First come named moves, each a turn or a mirror, each shown by rows before and after it. For each pair of rows after them, which moves, in which order, take the first row to the second? The first pair is done for you.
move N:
[  8  -7  -2  11   4  -4  -6  -1  16  10 -22   4 -19   6  25 -21   9   2
  21 -19   0  -1 -11 -25  18   9  25 -26 -27 -17  10  13  -6 -32  16  22
   7  18 -23 -10   3   7  10  -2   6  20 -13   2   3   2  11   2 -20  -2
  42 -19   9   5  -9  -4 -24  22   2   6  -8   9   5  -7 -25  21  22  21
   7  18  14  -1  38  24]  ->  [ 20 -15  -1   3  28 -12  29  -9  10 -10 -22  28 -13   4  30  -7  -1  10
  30 -10  11   5  -7 -22  18  19  27 -10 -26   0  19  24  -3   8   8  18
  -2  12 -15 -13  -1  10  24  18  21  28 -13   1  34 -15 -10   6 -16  -4
  22 -16   5  11  -6  -4 -28  14   1  10  -9  11 -14 -15 -21  18  -8 -16
  20  -4   4   6   8   0]
[  5  -5  17   3   5 -14  33  -5  16   1 -15  37   9 -13  -5 -11  -4 -17
  33   8   9  16  12 -10  11  -2  14   2  -1   7  -7  41   1  -8   1  19
 -11  24 -18  29  -7  24  12 -16  17 -25  -1  23  22  -8 -14 -12   6  19
  10  -6  31  22  31 -21 -15   0   2  13 -43  12   1 -22  25  10  14  -6
  21  21   9 -25  24   7]  ->  [ -1  -2  17   6  -3 -12  20  -3  16   7 -13  30   9 -12  -9 -14   1 -20
  28   5   5  15  13 -11  12  -6  14  -3  -1   3  -7  36   1 -21   5  17
  -6  25 -20  30  -4  24   7 -23  11 -30  -4  26  12  -2  -5 -11   5  20
  18  -6  31  20  31 -21 -13   4   4  11 -42  13   8 -23  23  11  23   5
  18  27  12 -28  35  17]
[-29  16  -2  10   8 -18  33  10  -3  19  28   1  11  18   9  -9  -4  12
  26 -32 -17  -5  -1 -21 -15   1  26 -17 -18 -12 -10  28  12  -1   4 -18
  -7 -18  14  -8 -28   8  16  20   0   1   4  31  35 -22   4   2  36 -14
  -3  -2  17  36   2  -8 -10  30   5  34  13  31 -14 -10 -10  30 -13  -2
  23   2  15  27 -27 -35]  ->  [-39  18  -3  16  -9 -14   8  17   1  35  28 -16   6  19   4 -20   5   4
  19 -35 -25 -10  -5 -24 -15  -8  22 -33 -17 -25 -17  20   8 -30   9 -16
   0 -15   8  -8 -26   5   8   3 -14  -7   1  32  13  -8  19  -1  33 -12
  10  -6  16  33   2  -8  -8  34   8  32  13  29   0  -6 -14  34   6  23
  15  15  23  24  -3 -17]
[  5  -4   2  10   8   9  -2 -24  19  -2 -25 -10  -3   4  13   0   2   1
   7  13  -6   5  14 -12  -1  -4   3 -12   3  -5   4  -4  -6 -12   4   0
   2   4 -19 -14   3   1  -5  -7  -8  14  -2  -2 -12   5   2   2 -11  -5
  13  -8  -5 -10   4   2 -12  14  -8  -4 -16  13  17   0 -13  -6   2 -11
  20  -8  11  -3  11  -7]  ->  [ 10  -6   3   9  15   6   8 -24  18  -8 -25  -3   1   5  15   7   0   3
   7  17  -4   6  13 -13   2  -2   4  -8   5   1   4  -2  -5  -2   3  -3
   0   5 -18 -13   1   3  -1  -2  -1  16  -3  -3  -4   0  -4   4 -10  -5
   8  -6  -7 -10   3   4 -13   9  -8  -1 -16  14  11  -1 -10  -4  -7 -20
  24 -13   6  -1   2 -11]
move E:
[  0 -25 -12   9  -6 -18  10   5   0  -5  -5  14 -39  18   4 -23  11  -9
  15  -2  15 -17   3 -11  -3  -1   4  -5   7  15  -9  -1   5   7   6  -4
 -15   4 -13 -11 -14   1 -23   3   5  33 -12   9  16 -11   2  -3  -3  16
  10   6  11  24  17  11  -6  12  11  10 -15  17   1  11 -16  20  12   7
   2  -6   4   3  26 -12]  ->  [  0 -25 -13   4  -3 -17  17   8  -5 -10  -2  20 -37  17   0 -16   9  -4
  14  -3  21 -17   5  -8  -4   4   0   2   8  19  -8   3   7  20   4  -3
 -18   1  -7 -10 -13   0 -19  10   8  31  -7   9  25 -15  -3  -2   0  15
   0   8   8  26  15  10  -3   5  13  11 -11  17  -5  10 -12  18   7   3
   2 -13  -4   3  17 -16]
[ -3   1  -3  15 -12   6 -15  -8   9   7  -4 -22   6  -8   4 -23  16   4
  -3   5  -6  -2  -7   0   5  -7  -5  -7  -8 -15  -2  -4  -3 -18   4   5
  14  13 -18   8   0   1 -19 -25   1  -4  10  -5 -23   7   9  -7  -9   7
   8  -3  -2 -14  -7   4   6  -3 -13  -2   2  -7  15   6  -9  -4   7   8
  -6   6  10  -8   8  11]  ->  [ -3   2  -3  -2   1   1   8   5  -9 -11   6   1  18  -9  -4  -4   4  23
  -7   5   5  -3  -2  15  -1   3 -13  20  -4   2   6   5   3  20  -6   2
  -3   6   6  13  -2  -9  -7  -1  11 -10  22  -6   3   0  -5  -1   3   7
 -23  10 -12  -5  -7   6  11 -14  -6   8  11 -17  -4  -2   7  -6 -17  -9
  -3 -16 -14  -6 -23  -5]
[ -8  16  -1   1 -18   2 -22  20 -15   1   0 -11 -10  -8  -6   6  17  25
  -4  -2  -4 -17   5   3 -16  -6 -19  -1   5  -7   0  -3 -21 -23   7   2
  -7   5  23   6   5 -15   5  -9   2 -20   6  21 -18   4  11   9   7  -4
   2  19   1  23  -9  -3   7  10  -4   8   5 -10  17   3  12   2   3  17
   0  -2 -16   6   3  17]  ->  [ -8  15   0  -2 -18   0 -21  20 -19   0   1  -9  -9  -7  -8   9  14  29
  -2  -3  -1 -18   7   5 -16  -4 -21   1   4  -6   3  -3 -18 -19   7   0
 -10   1  28   5   4 -19   7  -6   3 -21   9  21 -14   5  12   7   9  -4
  -2  22   2  23 -10  -4   7   9  -3   6   6 -12  16   0  14   3   0  13
  -1  -6 -18   6   1  14]
[ -6   5   8  19  -3   0 -18 -12  19  11 -16 -28 -12  18   9 -25   3  -3
 -17   1  -1   1   1 -24   2 -16  14 -12   4 -25  -7  -6 -17 -36  12  23
  12   6 -12   0   9   2 -11   3 -13   5  -4  -6 -25   6  10   6  -6  -1
  28  -5  10  -6 -11 -14   3  23  13  -1 -13   4  12  -7  -8   0  21  27
  -7   6  19  -7  14   0]  ->  [ -2   6   6  -6  15  -6  16   8 -10 -14  -2   7   2  16  -1   8 -13  25
 -24  -4  17  -3   7   2 -11   1   2  30  12  -1   3   6  -4  25  -6  20
 -11  -8  18   6   6 -13   5  41   0  -3  11  -5  13  -2  -9  15  12   0
 -17  11  -5   5 -11 -11  13   2  23  12   2 -10 -14 -14  17  -4 -13   0
  -7 -29 -18  -4 -32 -27]
move X:
[-18  14  15  -5 -17  -6   1  -5  30  11   7  17  -4  11 -22  -3  22 -39
  -1 -12 -17   4   8 -32   3 -25   0  -6 -16 -21   8  10 -28  22  -7  -1
 -10 -10  -9  -7  -6   2   3   4  30  32  -8  -7  -6  22  -9  -2 -21 -13
  20  -8  -7  17  -1  -1  15  13  28  10  -4  -1 -19   9  -8 -12  38  10
  11 -14   7  -5   1 -26]  ->  [-25  15  15 -10 -23  -7   2   8  19  12  13  18  -1  13 -31   4  18 -31
  -8 -18 -16  -1   9 -25  -1 -23  -6   1 -13 -17   7  12 -25  25  -9   0
 -15 -14   1  -2  -7  -5   3   9  28  26  -4  -7  -5  27  -9   3 -13 -11
  11  -2 -12  21  -3   2  18  11  36  12   4  -8 -23   7  -3 -12  35  16
   6 -14  -6 -10  -2 -25]
[  2  11  -8  20  -6  -7  10   9   9   5  -4 -13   4 -15 -21  -2  -3   1
   5   1  16   6  -3   0   1  -1   0  -6   6  10  -2  -4   5  -1  15   8
  -4 -14   1  -5   6   8   4   5  -2 -12  -2   8  12  -3  -2   2   8   8
  -2   8  -9   8  -6  -5  11  -3  -3  12 -12  13  -2   7   5   5  -2  -3
  -3  16  -6  -3   9   0]  ->  [  0  13 -10  19  -6  -7   9   8   8   6  -3 -13   4 -17 -18  -1  -2   0
   4   4  17   6  -4   1   3  -2   1  -6   5  10   0  -6   4   2  16   8
  -2 -14   0  -7   6   7   4   4  -4 -12  -3   8  11  -3  -2   1   6   8
  -3   4 -11   5  -5  -5  13  -4  -5   9 -11  12  -2   8   4   5  -1  -5
  -4  15  -5  -3  10   2]
[-13   4  -2   2  -3  15 -16  -9  24  24   6 -48 -33  23  21 -24 -50 -22
  34 -23 -24  18 -45 -16  -5  -9  -4  10   3  24 -13 -11 -28  -1 -27  24
 -14  -6  15 -11  11  44  35  -1  -1  27  -9   3 -54   3  20  24   6 -12
  20 -11  18   8   2  -5  -8  40   6   6  -1  19 -26 -10 -17   5  38   6
  -1   6  16 -31  52  39]  ->  [-22  -1   4  -6  -7  15 -18  12  12  21  15 -39 -32  30  10 -14 -58  -9
  22 -31 -20   8 -41 -10 -15  -4 -11  19   8  31 -13  -9 -28   9 -31  22
 -24 -12  32  -3   9  33  38  14   0  19  -3   8 -45   7  22  33  21 -10
  12   0  11  17  -3  -4  -4  39  17  10   3  13 -33 -13  -8  14  38  14
  -8   3   0 -35  46  36]
move D:
[  4  13  15   3  30  -8 -19   8   6 -12 -12   3 -15 -14   4  -1   5  -9
  13 -12 -11   4  -2   1  22  -6  11  -8   2  11 -15  -1   9 -15   7   6
   3   2  11  -7  11   2 -25   8  18  -8 -12  27  22  -3  17   7   4  10
  20  11  -2 -13   5  12 -12 -10 -19   4  -5   5   9  -7 -12 -26   2  16
  24 -11 -34  -2   6 -15]  ->  [  7  17  14   1  31  -7 -21   7   7 -14  -9   2 -13 -16   3  -2   7  -9
  13 -11  -8   5  -2   1  23  -5  10  -7   3  11 -15  -2  10 -14   6   6
   4   2  12  -6  12   3 -25   6  18  -9 -13  25  20  -4  14   7   5  10
  18  10  -3 -15   3  12  -9 -13 -21   6  -5   4  10  -3 -12 -28   1  13
  26 -10 -36  -1   3 -16]
[  7   4  -2 -11  -4   5  -5   2 -21   0  -3  12   5 -14  -7   3   0   2
  -6   4   0   4  -1  20  13   1  -1  21  -5   0   1   4   5   9 -13   5
  -6   4   0   6   3   5   8  -6   0 -12  11 -11   2   4  -2  -4  -4  -4
 -27  11  -1  -7   5  -1   7 -11 -15   7   9  -3   4   1   2  -5 -13  -6
   6  -9 -11  -1 -17  -6]  ->  [ -3   5   0 -11 -13   8 -16  13 -22  11   1   4   3  -8 -15   2   2   4
 -14  -3  -3   0  -3  19   7   1  -2  16  -5  -2  -3   2   7  -1 -10   5
  -4   1   6  10   3   0   6  -9  -4 -16  10  -8  -6  10   7  -5  -1  -2
 -22  16  -3  -6   3  -1   5 -10  -8   8  11  -5   9   2   4   1  -4   9
  -1  -4 -14  -7  -5   2]
[  0   7  -4  -7  13  -3   6  -7   4 -20   0   6   1  -7   3  -2   2  23
   8  29   2   2  -7  14  12  24 -18   8  -3   2  -1   0  35  36 -35   8
  -1  -9   9 -19  31  -4   8  11  -6  -2   0 -32   3  -2  13 -38 -13  11
 -36  -5  15 -16  14 -15  15  12 -17  -3  13  -7  13  -9   3 -12 -10 -29
  13   5 -15   9 -32  -3]  ->  [-15  11  -5  -9 -10   4 -19  12   1  -8   6 -10   0  -6  -9  -8   5  26
  -5  21  -4  -8  -8  18   7  19 -24   5  -4  -5  -5  -8  31  15 -30   8
   3  -9  14 -13  33 -14   0   1 -19 -14   6 -32 -13  12  30 -37  -9  14
 -33  -4  14 -16  13 -14  20  13 -10  -3  19 -17  24  -5   6  -8   7   0
  -4  16 -19   2 -15  14]
[ 16   3  -7   4   2   5   2   1  -9  -4   4   2  -1  -6   7  -2   4   8
   9   8   8   0  -8  10   0   4   1   7  -3   0   8   0   0   2  -7   3
   8  10  -1 -11   6   4  -6   0   0   1   0 -15   2  -3 -11 -11  -5   1
 -14  -5  -3  -6   2   0   4  -3 -11   4   0  -1   9   3   5 -11  -6  -5
  -2  -2   2   4 -19  -4]  ->  [  9   6  -6   2  -6   9 -10  10 -14   2   7  -6  -3  -7  -1  -4   7  11
   6   3   6  -4  -8  13  -2   4  -2   4  -4  -5   5   0  -2  -6  -4   2
   8   9   0  -5   5  -2 -10  -6  -5  -6   1 -12  -6   3  -2 -11   0   3
  -9  -3  -5  -7  -1  -1   7  -3  -8   2   3  -6  14   5   6 -11   5   9
 -11   2   0  -2  -8   6]
Pairs:
Between the rows of a pair lie two moves.
[ 19   6 -17  29  11   5  -6 -36  15  -4  -4   0  -4 -11  26  -7   9 -18
  28  25  -5  20   1  -3  22  -6  20  -4   5 -24   0  -3   3 -24   6   4
  34  13 -18  18  -4  32   1  -7   9  20   4  -8  -7 -30   5   0 -15  -2
  16 -27   1  -4   1  10   3   0  -5  -5 -15  10  11   0 -24 -20   5 -24
   8  -4  20  10   2  13]  ->  [ 13  14 -20   5  14   2   8  -9 -15 -19  12  21  10 -17   8  16  -1  13
  13  20   9  13   5  26  10   7   2  33  11  -6   6   4  13  18  -8   3
  17   3  13  27  -5  12  13  19  16   0  23 -10  14 -27  -3   6   5  -1
 -29 -11 -17   4   1  12  17 -18   6   9   1  -8  -3  -2  -1 -28 -19 -33
   1 -29 -16   9 -34   1]  D then E
[ -1 -14  12 -14  14  10 -11   8   4  -5   4  14 -11   5 -16  10 -12   2
  -7 -22  -6   2  15 -13 -23  -8  -2  11   4  12  15 -11 -11  18   5 -18
  -6  -4   8  -7   9 -16   6  11  -8  19  -3  15  15  16   8   7  12  -4
   1  15   0  -1   2  -1   3  12  18  18  -5   8 -27  -4   9  17 -11  16
   0   6  -5  -3   6  -1]  ->  [ -3  -7   8  -6   2  14 -29   3  11   5   2  -4 -12  -1 -16  -4   0  -7
 -10 -20 -17   2  11 -13 -16 -15  -3   2  -2   1  13 -19 -14  -4  11 -16
   5   1  -4  -9  13 -11  -5  -7 -18  16  -4  12  -6  23  18  -2   3  -3
  12  11   1 -10   3   1   6  17  12  13  -6   8  -9   0   5  12   3  32
  -1  18   6  -6  21  16]  D then N
[ 10  19  31   8   7 -18 -27   1  28  -2 -19 -26 -10  -5 -11 -21   1   7
 -17 -24 -10   7 -10  16  13   4   8 -18   5  17 -43 -59 -21 -58  31  -7
  34 -24  27  55  -3   0  -7  -6 -22 -13 -18  -9  29  15  -5  19 -19 -29
   7   6  12 -43  18  12 -21 -12  33 -40  19   3 -25  18   0  12 -27  10
   3   4  10   9  26  19]  ->  [ 25  12  33   8  29 -26   0 -15  34 -15 -25 -14  -9  -4   2 -17  -4   3
  -3 -17  -5  16 -10  10  19   8  15 -15   3  23 -39 -51 -19 -38  27  -8
  33 -23  22  49  -8   8   2   6 -11   1 -22  -8  50  -2 -24  24 -25 -33
   5   0  15 -40  21   9 -26 -13  28 -40  11   9 -39  13  -1   9 -45 -19
  19  -4  15  13   9  -1]  D then D
[ -6  19 -12 -11 -13  -3 -17  22  -8   8  11   2  16  10  -8   1  -7  10
   0   2   4  -5  -2  17 -13   9 -22  11   7   0   7  -1  21  -9   9  -3
 -10  -2   1   5  -1 -17 -19   8 -15  -8  -8  -1   2  13   4   8  11  22
  -1  14  -6   6 -22   5   3 -20   3  23   6 -22  21  -8  13  -2 -10  17
  -6 -13 -14 -12 -14   2]  ->  [  7  12 -11 -11   5  -8   6   8  -5  -2   8  16  17  12   0   8 -12   9
  11  11   7   3  -1  15  -8  12 -16  18   7  10  12   6  22  11   6  -2
 -12  -1   0  -1  -6 -10 -12  18  -4   5 -12  -2  23   0  -7  10   8  17
  -5  10  -3   8 -20   2  -3 -23  -2  24   1 -16   7 -11  12  -4 -27  -8
   5 -22  -9  -8 -29 -16]  E then N
[-21   9  14 -13 -13  -2 -17   7  10   4  -5   0  -3  17   1  -5  -3  -2
 -18  -2  -7 -12   9  -9  -3  -2   7  -2   4  -2   9  -1 -11 -16  13 -10
  -1  -5   4   8 -11 -10   0  -9   0  -1 -16  10  -5  -2  25   7  -3   4
  17   5  -2  -3 -34   7   9  11  13  -8   5   6   6   6  14   7  20  21
   1  17   5   4  17  13]  ->  [-14   6  14 -24   3  -7   9   7   2 -13   0  24   5  17   2  12 -12   9
 -13   1   2  -9  11  -3  -6   9   4  17   8  10  17   8  -6  15   4 -10
 -12  -8  17   9 -14 -13  11   9  10   0 -11   9  19 -13   7   9   4   3
  -8   7 -11   2 -31   9   9   1  12  -3  12   3  -9  -1  22   4  -3  -3
   8  -3 -11   7 -10  -5]  E then D
[ -7 -13   2  -5  -8   8   3  28   0   6  -9   5  11  18   2  -4 -15 -10
  20  -7  -5  -7   0  -7   3   3  -3 -23  19  10 -13   9  -3  -2  -9   4
  -7   5   9 -20 -17 -21 -22  -5  -1  -4  -7  -7 -15   4  -4  16 -20 -12
  14  -9  25  20  17  13  -7  -3  -3  -3  -1  -5 -17  -3  -1  22  13  -1
  -1   7   0  -5  20 -19]  ->  [-11  -9   2  -9 -11   8  -3  32  -3   7  -5   5  14  20  -5  -3 -15  -4
  15  -8  -5  -9   2  -4   1   2  -4 -21  20   9 -14   7  -1   1  -9   3
  -9   5  14 -20 -16 -22 -23  -3  -1  -8  -5  -9 -14   6  -3  15 -16 -12
  13  -7  23  22  17  12  -3  -3  -1  -3   2  -7 -16  -5   1  22  14   1
  -4   6  -3  -6  17 -17]  E then N
[ 25   6  -4  -4  28  -4  42 -25  -5 -21  -7  28  14 -10  12  10   1  17
  10  14  12  10  10  16  -2  12   1  27  -8  20   9  12  10  53 -13   3
 -10  -1   8 -14   1  -1  16  21  25   2   8 -12  29 -16 -34  -1  -4   2
 -38   1  -9   1   5   8  -5 -16 -12   8  -2   8 -13  -2  10 -10 -37 -39
  16 -26 -11   2 -52 -25]  ->  [ 35   2   0  20  31  -1  27 -59  25  -5 -27   9  -2  -5  35 -15  13 -15
  29  23  -1  23   6 -11  13  -1  19 -10 -16   3   4   3  -1  13  -3   3
  12  11 -25 -25   0  23   6  -8  22  21 -11 -10   7 -20 -27  -8 -26   0
   5 -19   9  -9   9   6 -19   0 -26  -5 -21  24   4   3 -15  -8 -13 -38
  26   0  31   4 -19 -15]  E then N
[ 21 -25  23   7  12 -17  19   0  19  -7 -21  -2 -32  32  -7  -8 -15  -7
  11 -25  14   8  11 -24 -15  12  22 -31  35   9 -12  12   7  32  20 -13
   2 -18   5  -5  11  -2   3  27   3  27 -24   6  10 -13 -15  14  12   3
   4   3  40 -11  20   6  -2  11   4 -19 -19  34 -30 -25 -15  15   2 -13
  33  17   2  -4  -5 -34]  ->  [ 11 -20  21  -5   5 -16  17  21   1 -10 -10   6 -22  29 -22   6 -21   8
  -2 -31  19   0   9  -6 -25  15  10 -13  39  16 -10  13  12  45  15 -13
  -9 -23  25   3  11 -15   9  40   2  13 -13   7  18  -7 -14  19  26   5
 -16  11  33  -7  20   8   5   3  12 -15  -7  24 -33 -24  -4  16  -3  -6
  24   6 -22  -7 -13 -34]  N then E
[-12  10 -30 -12   3  40  28 -19 -10   6  20  11 -32  -4   9  16  25  -9
   5  -3 -54   6   1  13  40 -28  -9 -16   4   9   0 -20  31 -14 -14  12
  22  13   0   4   6  -2   9   4  -9 -13  42  -6 -18 -10  22  -2   2  15
 -13   7 -23   3  24 -23  -2   4   7 -23  20 -29 -15  -8 -42   3   6 -14
  22  27  11 -10   5  20]  ->  [ -9   6 -30  -9  10  40  34 -24  -9   2  17  15 -33  -5  17  13  22  -9
   7   0 -52  11   1  10  42 -28  -5 -16   4  10   1 -20  32  -9 -15  10
  23  12  -3   4   7   1  10   5  -7  -9  40  -8 -13 -13  18  -3   1  14
 -15   4 -21   2  23 -24  -1   6   5 -25  16 -27 -17  -8 -43   6   3 -21
  25  25  14  -8   3  18]  N then E
[-32   4   9   4   9   8 -29  -9  20  15   7 -19 -25   6   0 -20   5 -23
  -3  -7  14   0  -1 -56   5 -23   6  -3  -7 -27 -22   3 -12 -35 -25 -23
 -11 -17   3  -1  -1  -9 -35 -36   8   3   3   2  -6 -13  23  -9 -24  13
  44 -12  28  15 -11  -9  -6  22  15  -6 -30 -21   0  -7 -38 -23  -7   8
  12  19  14  19   2  -7]  ->  [-18  -3  11   3  31   2   1 -23  23   2   0   2 -24   7   8 -10  -2 -23
   8  -1  21   7   1 -58  10 -17  12   4  -6 -15 -16  11 -10  -8 -34 -24
 -16 -18   1  -5  -3  -3 -23 -23  22  13  -1   3  15 -27   5  -7 -28   8
  36 -14  28  18  -7  -9 -13  18  12  -6 -38 -14 -16 -13 -39 -26 -26 -23
  30   5  15  25 -21 -26]  N then E
[  5  -1 -23  -5  -5  14  16 -12  16  11 -23  -7  14  -7  13  15  -2  -8
  21 -45  -6  36 -25  12 -13 -23  13  19  -9 -20   0 -23  36  28   3 -26
   0   7  -6 -10  -1   9   8   9  15 -16  25 -14  20  -3 -19  13  -7  23
 -38  -8  19 -11 -22 -14  12   5   0  11 -12  -4  19 -38 -17   6 -18  15
  10   0  -6  26  -7  -8]  ->  [ -5   0 -22  -8 -11  15   9  -2  12  14 -18 -10  14  -7   6  14  -3  -2
  15 -50  -7  30 -24  17 -16 -22   9  20  -7 -23   0 -24  36  27   4 -28
  -1   6  -1  -7   0   5   6   8  12 -23  29 -14  14   4 -15  14  -2  23
 -43  -5  15 -12 -23 -15  15   5   4  13  -8  -9  20 -36 -14   8 -16  25
   6   1 -14  23  -6  -3]  N then E
[ 19  13 -19  20   3 -16  -4 -36  28   6  -8 -21  -9   5  32 -25  22 -13
   8  17   6  17   7  -6  48  16  15   1  11 -18  20  11  -2 -18 -15  -2
  22  23 -34   1   0   4 -13 -19 -21  12  -9  -5  -9   0 -13   5 -17 -16
   3 -12  -2 -25  13   9   4  10 -25  -7   0   6  24  10 -11 -47   9 -17
   9  21  37  10  -2  15]  ->  [  3  13 -22  -8   5 -19  17   6  -6 -12  12   8   7   6   9   9   3  23
  -8   6  19   3  13  23  27  31  -4  43  20   5  26  22   8  33 -29  -4
  -4   7   6  12  -1 -19   3  22 -12  -7  10  -5  22   3 -22  17  13 -14
 -40  12 -18 -11   8  14  17  -8  -7   8  20 -14  -1   3  15 -47 -19 -24
   0  -7 -12   7 -40  -2]  D then E
[ 13  28 -19 -13   0   1 -15 -12  -8  -2  11  11   3 -27   5 -10  10   9
  11  15 -11   7  -6  24   8  -3  -4  13  -5   3   9   2  -5  12  -9  -2
   7  12   2   1  -1   1  11  -9 -10 -22  20 -21 -18  -5 -18 -16 -12  -3
 -16   8  -8 -15   4   3   7  -8 -30   1   1  -5  12   3   8 -25 -18  -2
   7 -11  -7   3 -26   0]  ->  [  6  20 -13 -20   3   0  -7   3 -18  -5  17  20   1 -21  -2   1   1  16
   5   4  -6  -2  -4  21  -2   3  -7  21   1  14   8   6  -4  25 -12  -6
  -6   5  15   7  -5  -4  15   6  -5 -21  22 -15  -2  -5 -20  -7   1  -4
 -24  17 -13  -2   2   1   4 -12 -20   4   4  -7   0  -1  15 -14 -24  -4
   6 -22 -20   0 -33  -7]  D then N
[-18  -8   1  -8 -15   0  -7  22 -18   4   3  -3  -2  13 -10   0  -4  17
 -30 -14   2 -15   3   8 -25   8 -17  15   6   8  -4   3   5   2 -10  11
 -15 -15  21  10   3 -16   3   4 -18 -11  16  12 -13  20   6   9  16  -2
 -10   8  -1   8   7   4  21  -5  11   1   7 -11   2   1  14  10   8  25
 -18 -10 -17 -13   5  11]  ->  [-14 -12   3   7 -18   0 -21   6  -2  14  -7 -18 -12  16   1 -17   3  -3
 -21 -11  -6 -10   1  -5 -17  -2  -8  -8   1  -1  -9  -2  -2 -25  -2  14
  -3  -8   4   6   3  -4  -8 -14 -24  -3   5  10 -30  18  14   5   2  -4
  16  -3  10   4   6   2  14   4   4  -6  -3  -1  15   6   1  12  24  31
 -16   8   4 -15  28  20]  N then E
